In the data rows, 128 means zero.
Some points, one per row:
156 122 82 125 152 96 87 123 139 142 142 183 151 133 177 95
123 159 138 95 129 108 154 144 162 112 117 137 99 145 131 135
114 126 154 164 100 130 132 156 102 128 97 128 132 146 111 101
120 118 125 137 140 98 124 148 149 138 134 166 108 119 109 123
126 131 165 91 101 115 160 167 50 107 147 112 114 119 100 106
135 108 127 122 110 104 131 113 130 130 127 79 152 130 142 151
138 107 154 101 135 151 107 86 133 111 138 110 121 126 159 125
150 103 129 109 125 132 105 134 111 166 167 99 123 121 133 105
145 121 114 142 139 132 111 124 123 145 120 141 153 125 131 105
153 145 127 130 130 96 110 105 145 130 107 138 156 143 108 125
123 130 150 117 154 141 138 100 172 82 158 137 143 126 120 97
165 138 157 159 149 126 122 133 142 135 116 146 111 96 112 128
152 108 146 122 94 99 135 179 96 111 134 141 120 115 141 101
118 163 132 125 106 139 125 126 111 121 112 105 110 136 120 112
150 111 134 161 112 119 131 145 108 126 133 136 150 121 96 86
140 142 153 134 130 111 121 139 108 152 145 119 98 131 118 109
112 120 112 111 127 105 137 153 165 154 84 180 107 152 109 131
179 120 127 107 124 145 162 143 120 115 137 127 156 124 129 118
107 110 146 121 159 121 122 104 153 68 116 124 138 117 135 152
149 129 116 166 122 111 115 125 103 139 135 152 158 125 114 159
121 116 133 140 123 83 155 150 131 124 135 113 129 139 127 96
113 128 127 136 140 118 137 143 127 126 139 139 127 149 112 122
120 145 98 107 114 139 115 119 116 143 102 120 123 132 120 131
106 127 95 127 135 95 130 107 124 135 136 194 104 88 118 109
114 136 156 118 125 136 135 146 115 128 155 127 112 121 149 92
137 183 107 143 141 120 142 128 143 124 91 164 112 127 155 144
153 103 141 113 130 146 111 87 95 117 117 143 133 94 134 129
156 151 147 148 77 134 142 133 90 153 87 91 121 150 79 146
119 157 118 86 106 112 122 133 128 95 93 122 136 169 131 149
140 115 137 92 125 134 145 115 133 132 168 161 126 114 125 118
Here are 24 more points, each followed by its number:
155 124 127 133 143 149 111 146 131 125 132 113 118 113 100 185 0
174 128 126 105 166 107 156 142 155 121 110 164 93 142 126 157 1
153 134 121 128 119 177 133 96 80 121 130 102 94 139 108 189 2
85 148 143 126 99 137 133 144 70 112 190 145 83 164 112 60 3
149 146 138 143 152 98 129 126 149 124 141 120 157 149 153 151 4
105 114 159 146 124 110 107 134 131 121 131 108 135 126 154 127 5
144 180 117 129 98 109 80 152 138 130 129 165 145 115 139 151 6
118 172 131 89 125 143 162 91 116 97 127 119 96 178 153 158 7
130 135 107 144 115 112 129 104 137 110 110 99 160 158 131 140 8
95 133 136 149 116 132 154 123 137 109 149 99 115 143 104 111 9
118 163 184 129 74 111 132 157 74 111 103 109 153 179 103 91 10
134 124 85 116 153 137 160 98 134 120 147 117 180 150 144 142 11
90 105 148 73 138 129 100 132 128 95 149 161 87 144 158 150 12
84 137 124 110 121 113 139 121 151 102 94 82 181 172 125 143 13
146 117 128 126 121 120 101 92 140 90 107 122 164 129 128 123 14
113 116 140 118 103 102 146 134 161 135 100 135 138 125 88 151 15
156 124 117 127 168 146 126 78 140 132 119 137 141 79 114 131 16
116 119 141 147 137 142 108 125 153 115 122 143 126 88 142 159 17
164 167 118 126 117 115 84 86 110 127 130 116 134 132 147 136 18
128 111 143 111 112 134 104 143 142 108 129 123 106 106 129 111 19
115 159 93 105 148 95 147 124 163 78 126 171 132 133 120 154 20
109 119 128 133 146 131 127 113 152 153 173 173 109 116 119 83 21
142 89 96 139 137 197 67 36 89 140 168 102 103 79 112 154 22
115 127 115 143 126 120 157 164 157 102 163 147 108 147 111 151 23
Which of these numbered points is nearest to each point below, looking only along the 7 directions in which the first points spread most? Its number follows each.
141 72 92 161 164 193 89 29 131 156 165 84 125 95 134 118 > 22
85 145 128 108 140 132 109 118 121 84 123 75 149 182 143 157 > 13
130 178 159 160 89 110 185 174 106 202 84 94 105 158 84 153 > 10
95 111 138 99 88 124 128 139 82 147 174 136 48 167 114 98 > 3
166 173 128 132 177 198 96 107 130 122 122 137 137 114 150 156 > 16
152 133 114 146 124 146 125 163 135 152 111 138 140 142 134 153 > 6
153 111 156 120 105 134 154 100 113 102 131 125 76 108 161 95 > 19
102 165 167 119 58 126 158 167 112 120 122 105 91 149 116 135 > 10
144 94 126 154 130 180 111 132 117 130 82 83 121 135 94 117 > 0
130 150 114 145 136 181 169 103 108 116 152 138 67 191 135 182 > 7
131 148 137 133 129 126 140 172 146 129 124 150 136 150 100 167 > 15
63 89 123 159 135 122 90 95 155 162 160 178 83 182 163 84 > 21
130 92 113 150 180 152 112 110 178 126 131 144 142 77 115 128 > 16
95 125 181 97 105 127 172 141 75 110 164 146 70 178 124 116 > 3
113 130 119 137 134 103 97 107 140 109 118 147 155 81 117 128 > 17
78 144 121 118 126 130 134 152 132 150 102 132 136 147 127 141 > 15
119 115 159 119 141 120 114 162 153 122 105 116 140 119 148 119 > 5
119 119 160 114 136 144 131 132 118 138 145 150 94 140 128 111 > 19
93 156 162 132 103 134 83 123 151 105 120 134 105 175 142 124 > 9
128 143 109 148 121 115 119 120 161 121 124 119 149 124 149 129 > 4
132 82 155 160 166 114 114 181 143 137 159 127 131 78 107 124 > 21
155 145 101 104 86 137 106 113 134 176 133 124 143 96 123 122 > 18
111 125 122 138 137 103 121 135 158 125 138 125 145 154 124 141 > 4
163 127 111 120 163 116 147 124 134 103 122 91 143 116 138 147 > 14
120 117 141 132 158 133 129 175 163 159 134 143 111 116 129 128 > 21
138 133 127 91 68 84 115 188 127 111 116 114 146 137 131 142 > 10
119 134 128 139 142 122 141 140 135 112 138 120 143 143 121 118 > 5
141 148 122 135 152 116 118 164 151 136 117 103 148 162 122 198 > 8
101 127 146 169 149 87 105 106 148 116 126 137 154 133 145 141 > 4
107 84 141 133 158 122 117 123 135 114 94 135 147 165 127 118 > 4
118 119 102 139 127 125 130 113 153 117 137 142 110 100 135 151 > 17
120 140 91 117 183 135 146 129 159 160 144 189 123 115 151 130 > 21
122 101 181 129 96 132 193 132 92 143 141 126 81 130 111 110 > 3
135 130 151 129 136 149 103 124 103 141 115 131 152 106 110 109 > 0
134 113 143 129 119 119 123 119 138 139 125 122 163 160 131 133 > 4
